In the rows, zero is written as 128.
The rows below come in pairs that one turn or mirror swaps. Which row does each named row swap with?
q_772: [123 102 150 162 117 146 130 127 107 116 116 104 169 173 106 136 124]
q_698: [117 126 123 171 105 133 145 153 116 131 136 130 169 165 105 130  93]
q_510: [115  90 152 140 117 126 130 138 160 117 107 165 145 152 106 127 123]
q_680: [ 90 146 153 136 118 137 134 150 104 138 100  99 137 163  81 129 116]
q_26: [109  88 124 127 113 152 137 103 143  96 146 106 108 126 107 107 121]
q_776: [100 112 150 106  99 136 135 108 107  98 147 116 121 121 117 106  75]
q_390: [148 138 129 126 123 164 116 157 146 117 136 103 132 141  84 106 124]
q_203: [ 98 129 141 139 114 160 143 139 123 133 154 121 138 179 157 121 103]
q_810: [133 100 155  91 123 145 143 144 132 114 149 162 126 137 120 134  95]
q_477: [111 127 170 114 124 138 130 134 133 129  99 149 103 191 106 121 131]
q_537: [126 122 151 130 123 144 141 126 134 154 106 144 132 187  99 123 144]
q_454: [105 138 161 138 107 111 125 106 128 121 139 154 163 167 126 108  73]
q_101: [ 80 109 139 168 107 134 142 143 142 100 124 112 150 124 100  95 117]
q_590: [110 106 150 154 108  94 130 159 131 122 109 119 116 141 105 125 131]
q_491: [102 142 133 111 141 145 119 131 131 107 118 109  93 148 107  81 107]
q_416: [121 101 131 115 118 110 128 110 128  93 126 161 106 157 132  95 135]
q_346: [102 103 168 130 117 148 151 127 111  92 131 161 116 134 123  80  88]
q_457: [ 99 114 122 129 126 119 152 108 109 121 111 126 101 146 109 124 157]
q_117: [110 141 146 154 120  91 136 168 137 109 123 145 134 157  98 100 110]
q_586: [115 140 128 143 100 156 156 114  85 140 140 137 133 131 122 135 122]
q_735: [133 119 151 139 101 141 120 168 149  94 119 117 170 142  93 114 126]
q_765: [ 99 146 133 116 144 133 159 130 123 145 136 147 121 120  78  99 130]
q_957: [142 115 137 124  96 142 136 112 101 144 171 114 110 155 140 124 109]
q_333: [109 139 158 123 128 130 133 115 121  83 132 124 100 163  92 122 155]
q_531: [133 145 125 123 119 137 157 130 104 125 179 136 119 156 122  90 104]
q_71: [ 93 110 138  97 116 130 132 112  99 122 132 119  94 155 126  96 126]
q_661: [104 128 133 156 107 170 153 114  98 130 156 106 154 160 121  93 114]
q_737: [127 110 123 134 109 122 129 123 135 126 138 116 156 151 135 155  83]
q_886: [141 126 148 118 106 138 148 105  94  90 143 132 153 124 107  84 131]
q_113: [128 148 138 139 103 143 113 139 157 113 114 105 153 155  86  98 121]
q_777: [ 96 123 114 148  98 134 156 111 120 107 146 142  96 134 107  86 123]
q_793: [143 121 115 124 139 140 123 156 136 145 134 138 155 174 112 137 119]
q_571: [139 128 152 118 122 141 129 138 138  91 163 116 154 152 107 156 100]
q_413: [115 135 143 150 111 141 109 111 132  93 131 129 111 110 130 106  91]
q_394: [131 106 140 118 125 172 142 101 128 144 149 153 122 168 116 118 132]
q_553: [108 144 182 107 104 161 133  97 116 111 147 146 107 165 108  98 115]
q_799: [128 152 140 158 136 158 125 137  89 132 109 125 138 133 109 127 126]
q_279: [ 89 137 133 167  82 126 125 132 150 115 114 131 124 128 120 128 104]
q_404: [113 128 174 123 118 143 131 168 143 117 126 148 149 136  77 134 104]
q_562: [ 76 104 142 144 128 130 160 161 135 109 131 141 118 126 128 110 137]
q_262: [108 137 151 142 128 173 132 161 138 143 117 128 134 176 101 106  94]
q_22: [125 120 161 125 140 132 127 147  85 103 125 125 165 145 122 118  82]
q_696: [147 118 168 140 102 128 119 118 104  77 126 136 142 154 116  92 123]
q_914: [130  88 149 113 106 130 142 111 155 113 139 162 130 129 122 117 102]
q_985: [134 130 148 115  98 164 137 111 112  93 150 121 126 155 117  82 147]
q_459: [108 106 145 115 121 117 119 170 123 137 122 115 158 151 112 136  92]

q_454 swaps with q_765
q_333 swaps with q_571
q_22 swaps with q_491

The rows below come in pairs that one turn or mirror swaps. Which row does each named row swap with?
q_159: [136 125 129  85 102 103 189 136  94 134 138  81 129  76 154  97 128  95
 110 128 128]
q_683: [147 171 136 135  91 114 123 150 124 157 113  86 169  99 141 108 132  85
 128 136 162]
q_88: [137 186 150 126  95  95 122 130 103 139 143  89 168 105 116 105 148  84
  98 134 145]
q_330: [140 154  95 104 133 127 161 140  89 106 107  84 183 142 146 104  99 137
 117 136 132]
q_484: [185 167 141 119  82 104 133 126  84 124 114  84 181 115  95  90 132 131
 119 156 126]
q_861: [134 121 126  92 103 112 187 144 106 135 137  81 120  81 151 100 138  83
 116 129 128]
q_35: [132 123  99  92 115  92 178 131 107 123 123  68 122 110  89  97 130 129
 140 137 109]
q_769: [163 141 122 140  90 126 137 144 142 156  81  81 158 110 127 112 121 109
 149 131 137]
q_169: [138 181 146 132  96 103 124 145 123 152 119  90 171 102 133 100 138  82
 120 135 160]
q_739: [104 159 112 108 102  83 146 118 116 121 117 102 117 129 104 138 128 124
 102 116 146]
q_786: [174 153 145  97  88  99 136 129  80 123 127  92 173  89 111  81 111 130
 133 149 135]
q_414: [161 144  99 103 127 120 174 138  87 101 104 101 174 122 154 110 109 140
 104 141 134]
q_475: [156 138 102 100 131 133 163 141  99 102  99  91 175 122 150 106  97 130
 105 138 116]
q_248: [157 168 130 130  98 118 127 164 129 158  97  85 167 110 136 105 124  96
 141 129 155]
q_399: [134 170  89 127  92 124 126 141 137 143 108  80 155 142 107 127 134 105
 130 151 102]
q_945: [142 179 137 134  88 107 119 148 126 149 122  84 171  99 129 105 141  79
 126 133 160]
q_482: [178 122 115  90  94 124 185 113  99 101 125 103 142 121 136 110 127 116
  95 142 100]
q_387: [129 127 125 121 138 117 154 120 118  99 111  98 148 152 113 121 161 112
 105 114 157]
q_990: [133 172 100 135  96 114 127 149 136 153 111  86 156 146 100 124 144  97
 129 153 105]
q_276: [134 177 149 119  92  90 126 122 111 125 158  96 155 118 106 108 159  85
  99 133 143]
q_802: [146 133 140  80 100  89 167 120  81 125 136  80 144  72 136  85 116 113
 109 131 133]
q_575: [174 134 131  86  83 108 168 104  85 106 140 107 139 115 127 112 151 109
  96 139  97]
q_521: [138 127 135  90  97 103 181 143  99 134 147  83 125  77 157 103 131  97
 110 121 128]
q_712: [147 126  97 101 108 123 186 149 125 150 136  90 135 122 151 123 161  81
 122 123  94]
q_163: [105 162 109 111 105  88 109 117 125 131 119 101 143 130 104 136 115 109
 118 132 137]
q_750: [175 153 136 133 118 116 147 133 118 103 102  96 169 145 110 114 172 112
 116 123 154]
q_286: [131 165  99 131 104 125 135 150 142 157 128  78 152 145 117 113 151  90
 123 157 100]
q_188: [157 140 131 131 137 117 154 130 123  91 113 113 164 136 116 119 164  99
 102 134 158]
q_792: [138 120 124  85  96 105 189 136 100 132 141  74 130  70 149  93 128  99
 115 123 128]
q_695: [143 162 152 105  85 101 145 116  95 114 156 103 142 114 114 119 166 103
  76 138 113]
q_692: [116 129 119 124 140 101 155 118 125 113 121  90 123 132 106 128 157 103
 106 117 156]
q_6: [135 124 113  95 102 115 184 146 115 137 137  83 112  95 157 108 139  82
 120 119 119]
q_644: [149 141 131  90  89  92 157 119  72 118 132  73 150  78 132  83 109 133
 118 140 129]
q_229: [147 167 127 143  91 120 123 157 126 158 103  74 162 105 135 102 134  93
 135 131 154]
q_327: [174 127 126  77  99 121 179 114  98 102 128 110 136 124 135 122 136 116
  87 133  99]
q_332: [140 174 152 137  92 105 124 154 119 149 124  89 168  94 137 100 138  88
 122 135 155]
q_183: [187 163 122 138 110 121 136 133 108 118  99 105 179 142 109 107 176 115
 117 138 141]
q_456: [133 162 105 116 135 122 151 145 104 110  99  87 170 125 145  96  85 136
 121 133 135]
q_608: [146 112  88  94 109 113 169 134 118 130 111  80 117 119 104 112 141 127
 152 135 107]
q_825: [135 107 100  88 111 106 169 120 109 129 128  84 126 118  95 106 140 133
 139 139  98]
q_687: [165 135 131  83  89  99 153 106  90 109 145 105 140 118 113 118 148 101
  88 135 101]
q_206: [156 116  99 102  97 112 165 131 122 150 101  87 108 109 115 105 121 130
 151 132 119]
q_682: [114 141 101 109 139 100 137 139 100 119 140  62 177 111 117  82 120 124
 135 156 118]
q_140: [131 165  91 110 134 114 147 143  93 126 112  75 177 119 141 111  87 131
 125 143 131]
q_716: [170 130 106  84 113 129 165 123  88  93 111  90 164 125 162 114 121 123
  99 132 107]
q_8: [163 137 134  80  87  98 163 104  86 111 146 114 137 117 122 112 149 105
  93 137 102]
q_815: [193 171 136 118  84 107 129 123  96 118 119  92 187 123 102  93 143 119
 126 157 130]
q_563: [180 167 146 124  85 100 132 130  91 120 119  84 187 115 103  87 140 127
 122 153 133]
q_747: [151 147 126 130 136 122 158 137 121 111 106 111 148 147 115 124 174 115
 105 116 150]
q_528: [139 121 125  94 103 107 188 140 112 134 139  78 121  80 156 101 134  91
 110 126 127]
q_408: [117 170 103 122  98 107 105 130 123 146 115  84 159 136 101 128 127 110
 119 149 113]
q_980: [145 177 139 138  92 115 130 158 122 153 108  85 167 100 139 107 131  84
 131 135 159]
q_9: [115 132 117 119 151 115 153 123 117 104 123 107 137 136 122 121 168 110
 106 120 147]
q_844: [194 164 129 136 107 123 132 133 104 131 107 107 180 134 108 106 161 112
 127 144 148]
q_478: [113 136  97 103 127  90 173 135  98 123 138  56 146 107 105  90 136 134
 131 146 118]
q_751: [155 110  96  93 101 112 164 142 124 139 104  83 113 110 115 107 135 126
 150 143 107]
q_589: [144 108  96  92 106 110 170 131 115 133 110  85 116 107 108 108 127 130
 144 140 103]
q_580: [183 126 109  84 104 123 179 117 101 101 112 104 149 121 145 107 122 115
 101 134  99]
q_191: [133 113 121  99 108 122 186 146 119 138 135  81 122  97 160 112 151  87
 103 131 113]
q_639: [137 165  97 129  91 121 128 153 143 147 110  86 149 144 115 121 144 101
 125 158 100]
q_599: [131 172  98 121  89 112 120 139 125 143 114  86 166 146  90 119 125 116
 128 147 111]
q_168: [192 169 142 125 109 124 134 133 106 122 107  93 187 128 104  98 149 124
 123 151 137]

q_786 swaps with q_695
q_330 swaps with q_387
q_747 swaps with q_475
q_188 swaps with q_414
q_456 swaps with q_9
q_88 swaps with q_802
q_276 swaps with q_644
q_140 swaps with q_692

